(in the rows, 128 means zero)
Each path below is one point turned by a fixed rotation once a step. After each direction that follows a path, write how fast that rotation turns it, in degrees each step (0 if it stays still).
Each turn is a multiple of 5 degrees from 10 to 175, or 0.
Each row of a path follows its step; steps can be skipped.

step 0: [117 106 133 130 128 130 125 137 148 128 141 131 126 126 137 123 131 129
 119 129 124 142 133 129 118 117 128 117 131 130 128 131 124 126 143 121
 138 127 122 121 129 132 126]
step 1: [127 119 134 129 124 141 132 112 139 126 134 137 113 121 125 117 119 133
 112 126 139 127 126 119 120 129 140 134 134 130 133 124 134 121 133 131
 136 135 133 121 122 130 136]
step 2: [131 117 139 124 119 130 120 125 123 122 127 124 121 138 144 122 130 137
 113 126 126 148 119 133 125 126 141 133 115 135 131 129 134 126 130 133
 131 139 136 137 129 127 127]
step 3: [124 115 127 120 131 139 124 126 122 127 128 139 120 122 135 132 116 147
 127 129 141 141 122 125 130 132 121 123 117 141 131 130 128 137 121 130
 125 130 128 113 127 125 118]
step 4: [117 121 120 134 127 132 117 115 136 120 138 123 128 129 140 145 125 139
 133 139 128 141 129 127 122 121 130 125 125 131 129 124 133 127 130 142
 143 120 127 122 135 135 129]
step 5: [122 126 127 126 129 136 132 114 145 125 133 118 119 120 121 130 131 139
 114 129 136 130 119 128 118 122 125 137 121 118 135 131 125 147 133 131
 131 125 137 122 140 123 128]
step 6: [128 125 135 120 140 138 129 113 128 133 128 120 124 133 128 134 124 136
 119 121 131 130 115 143 129 121 129 125 122 134 119 117 128 126 126 149
 128 133 134 138 133 122 142]
step 7: [123 109 130 122 140 136 130 138 130 132 132 118 126 123 138 126 129 136
 114 128 119 133 127 144 125 118 112 123 126 140 121 125 125 139 131 128
 122 127 122 122 133 128 121]
step 8: [120 123 123 137 134 145 136 118 131 130 137 131 117 118 129 130 118 137
 121 131 129 122 140 129 123 119 127 130 145 143 118 122 134 124 128 134
 139 132 120 121 132 132 129]
step 9: [127 127 134 138 118 131 134 129 133 126 130 122 114 126 140 124 141 142
 115 133 120 131 128 136 116 117 130 139 132 124 124 137 133 128 134 131
 141 140 135 138 134 129 124]
step 10: [130 129 134 126 129 134 140 124 125 141 122 144 114 129 128 126 126 151
 118 128 139 131 120 137 128 131 129 122 126 128 120 134 126 131 121 136
 131 143 129 125 123 116 122]
Speeds:
[126 127 130 124 129 129 126 124 126 130 123 126 127 129 123 133 130 126
 129 130 129 130 126 127 123 131 125 127 129 126 127 127 128 129 131 129
 126 124 124 129 134 130 128]
45
[126 133 130 129 126 128 130 131 131 128 126 128 130 127 130 134 129 135
 133 126 130 129 128 123 127 126 127 128 129 127 127 134 127 126 128 130
 130 128 130 128 129 126 124]
65
[128 127 132 124 127 126 129 129 130 129 126 129 125 127 126 124 131 128
 129 125 126 130 130 128 124 129 127 131 134 134 127 129 132 124 130 129
 130 133 125 128 124 130 125]
45
[129 127 129 130 125 126 130 128 129 125 131 125 122 132 126 127 128 127
 128 129 128 124 125 126 124 130 129 126 133 124 132 131 130 131 127 130
 130 131 131 129 129 127 132]
90
[128 123 127 126 128 126 124 129 128 131 133 126 128 131 131 131 126 131
 131 131 129 128 129 129 130 129 125 123 134 127 127 128 127 128 128 126
 123 129 126 125 123 128 127]
95
[130 130 129 128 129 132 132 125 127 133 129 129 129 125 124 127 126 132
 126 128 130 124 128 123 130 135 124 127 127 129 131 126 129 127 127 130
 128 129 126 124 126 128 129]
160

step 0: [128 133 130 135 140 135 129 120 113 128 143 124 128 132 135 125 132 130
 123 123 132 127 121 125 116 127 134 134 111 121 109 130 119 120 124 123
 116 125 131 120 115 111 108]
step 1: [127 133 110 124 129 114 124 126 125 111 136 153 135 129 125 115 126 123
 123 120 122 128 118 129 132 115 116 124 127 136 136 138 121 135 121 134
 119 120 125 122 126 132 115]
step 2: [122 121 137 135 135 128 126 135 125 127 132 125 132 119 138 124 141 121
 107 117 141 132 119 124 133 131 107 140 134 142 124 125 142 136 131 114
 129 124 138 122 129 137 129]
step 3: [129 129 127 108 133 108 116 126 131 135 119 113 125 124 119 125 132 120
 116 134 135 105 124 129 130 119 133 138 135 136 116 128 124 126 122 123
 117 129 115 134 125 127 129]
step 4: [125 136 119 117 116 128 126 129 142 124 113 129 114 112 116 136 126 134
 130 120 113 131 135 123 121 135 114 145 129 128 141 123 140 130 132 123
 125 121 127 142 129 137 131]
step 5: [124 118 138 122 132 127 122 147 130 135 128 128 125 144 129 137 122 134
 129 147 125 125 133 118 117 125 131 128 128 123 129 125 148 116 143 112
 140 128 125 129 123 131 139]
step 6: [141 124 119 126 139 137 123 124 130 123 127 127 130 126 134 135 126 122
 136 131 101 120 137 117 128 126 146 134 125 113 120 130 115 126 135 129
 123 128 139 137 130 113 137]
step 7: [133 131 137 134 127 124 134 133 129 117 146 144 120 135 128 134 127 128
 132 109 117 139 122 126 118 141 145 127 122 121 148 136 120 125 133 122
 129 127 119 114 125 131 128]
step 8: [128 128 135 145 146 118 119 130 109 124 135 132 138 131 129 115 131 124
 126 130 126 131 126 116 124 133 134 117 141 131 123 119 129 120 134 144
 129 124 142 119 141 135 120]
step 9: [131 139 126 118 131 124 138 127 130 117 137 119 140 118 116 130 136 119
 113 116 128 140 122 143 135 125 130 118 135 136 117 122 110 125 131 122
 116 136 131 122 138 122 135]
step 10: [118 144 131 127 125 119 137 125 125 130 130 135 111 108 121 133 133 127
 120 128 142 118 131 127 132 130 135 117 131 140 142 118 144 131 119 130
 120 137 134 126 121 139 120]
Speeds:
[125 128 125 128 129 131 130 129 129 125 130 130 131 129 133 131 129 128
 123 131 127 123 125 131 130 125 127 125 130 126 128 126 128 131 130 126
 129 131 132 129 129 129 135]
100
[126 129 122 129 125 129 127 124 132 127 130 129 124 128 128 127 129 131
 125 124 128 124 128 129 127 130 129 124 127 132 135 128 127 126 131 129
 129 126 126 130 127 125 126]
120
